In the rows, zero is written as 128.
Each path below is one point turned by a fixed rotation once a step. After each direction that follows a path, write how fast that rotation turns it, in degrees each step (0 if it stays still).
Each turn is a multiple of 5 degrees from 10 to 175, or 0.
Each row of a path follows its step; steps can be skipped.
Path 1:
step 0: 128	113	162	113	122	153	127	121	119	140	132	111	125	112	121	162	129	129	124	126	102	134	122	108	123	143	143	148	116	113	133	145	114	105	126	156	135	118	157	142	143	126	148	137	142	141	132	116	124	132	137	133
step 1: 116	114	123	157	116	150	121	131	115	135	125	130	139	109	124	145	113	145	115	103	123	107	114	129	131	115	129	122	127	112	130	154	125	146	137	158	136	123	147	126	155	119	161	127	139	133	134	156	126	131	136	143
step 2: 140	130	127	147	142	125	138	133	132	123	137	132	126	126	116	147	118	173	109	99	123	125	133	123	126	98	115	137	121	133	103	153	137	131	124	132	117	134	141	127	159	121	117	131	120	114	150	128	94	135	140	118
step 3: 143	101	131	124	143	108	137	118	117	127	132	110	144	160	136	134	129	152	115	143	129	122	134	143	115	122	124	129	117	136	117	156	111	103	123	145	150	130	121	135	153	126	113	150	139	117	157	146	122	122	142	117
step 4: 116	122	125	123	150	121	110	122	121	147	133	130	143	127	128	123	117	116	121	125	137	116	130	167	112	126	129	134	139	141	126	158	93	138	126	123	113	136	98	126	126	103	137	132	129	117	165	150	134	141	139	122
step 5: 128	108	147	101	147	112	131	123	142	138	133	136	130	117	125	135	113	129	117	126	118	114	114	148	100	123	131	167	140	132	115	112	116	120	127	124	105	142	120	109	109	122	133	127	114	131	157	108	109	119	134	150
step 6: 132	110	126	105	125	114	117	105	140	132	136	128	142	132	140	138	117	111	138	160	120	100	136	144	124	119	116	133	119	126	107	105	131	140	138	169	124	133	139	109	112	143	144	130	138	142	135	143	111	124	138	147
step 7: 129	148	119	130	136	129	111	106	137	136	140	176	124	117	128	139	110	111	166	137	119	138	143	123	118	119	125	133	107	125	119	133	124	140	118	144	101	103	143	132	123	135	133	132	127	120	144	149	111	135	139	138
step 8: 134	106	135	116	124	110	136	118	112	129	137	170	117	129	122	140	118	139	133	131	120	126	118	104	124	142	128	148	116	130	145	117	121	118	110	129	105	98	147	122	156	135	116	150	117	122	122	151	137	115	136	146
step 9: 117	117	114	114	111	121	116	122	108	138	137	121	110	129	133	115	130	138	115	147	147	107	127	118	156	138	137	131	132	154	133	131	131	154	116	139	112	109	152	114	160	112	122	134	118	148	139	156	131	144	137	131
step 10: 119	142	118	129	137	116	137	129	106	132	136	115	128	113	133	115	133	125	127	146	138	127	116	108	131	113	157	157	120	138	115	156	125	132	133	116	111	116	164	157	133	110	110	124	110	143	157	118	114	135	127	135
Directions:
127	121	126	130	134	134	120	131	125	122	127	127	128	132	124	119	133	126	134	128	129	123	127	134	132	129	124	130	132	132	127	130	135	127	130	133	124	123	127	127	131	129	133	134	138	134	128	129	129	120	124	125 | 135
130	122	129	122	127	138	136	127	129	133	126	133	126	124	120	129	129	118	128	124	126	127	128	130	128	135	132	126	131	129	133	135	125	125	125	130	127	126	121	126	131	130	124	136	127	123	129	129	136	133	128	128 | 90
129	132	133	122	119	133	124	125	129	128	128	125	129	132	127	126	128	130	126	133	134	128	125	121	120	131	122	119	130	129	127	132	124	130	134	131	131	123	131	126	124	127	123	129	135	129	136	130	125	132	118	129 | 120
132	129	129	126	133	127	127	133	132	132	129	135	131	133	129	122	131	125	136	134	117	125	122	126	127	124	127	123	127	137	128	120	119	130	123	129	128	135	124	119	127	129	129	125	129	123	130	129	126	128	126	129 | 35
129	123	130	127	130	127	122	126	131	123	134	134	123	125	132	129	134	134	127	130	131	130	126	129	132	126	128	121	124	134	133	133	135	125	131	118	133	130	133	125	125	130	129	135	129	117	128	134	128	130	133	131 | 65
132	126	130	127	131	127	133	128	138	122	125	124	135	128	128	122	131	130	128	131	122	135	124	126	121	131	133	130	134	121	130	128	127	123	121	124	130	123	137	130	130	128	127	135	128	128	131	123	126	120	130	135 | 140
122	125	119	121	134	130	120	132	125	128	128	123	124	131	130	127	126	125	123	131	127	125	119	129	122	133	132	130	131	125	126	128	127	124	127	123	125	130	134	128	127	132	123	119	134	125	127	125	132	135	135	124 | 65
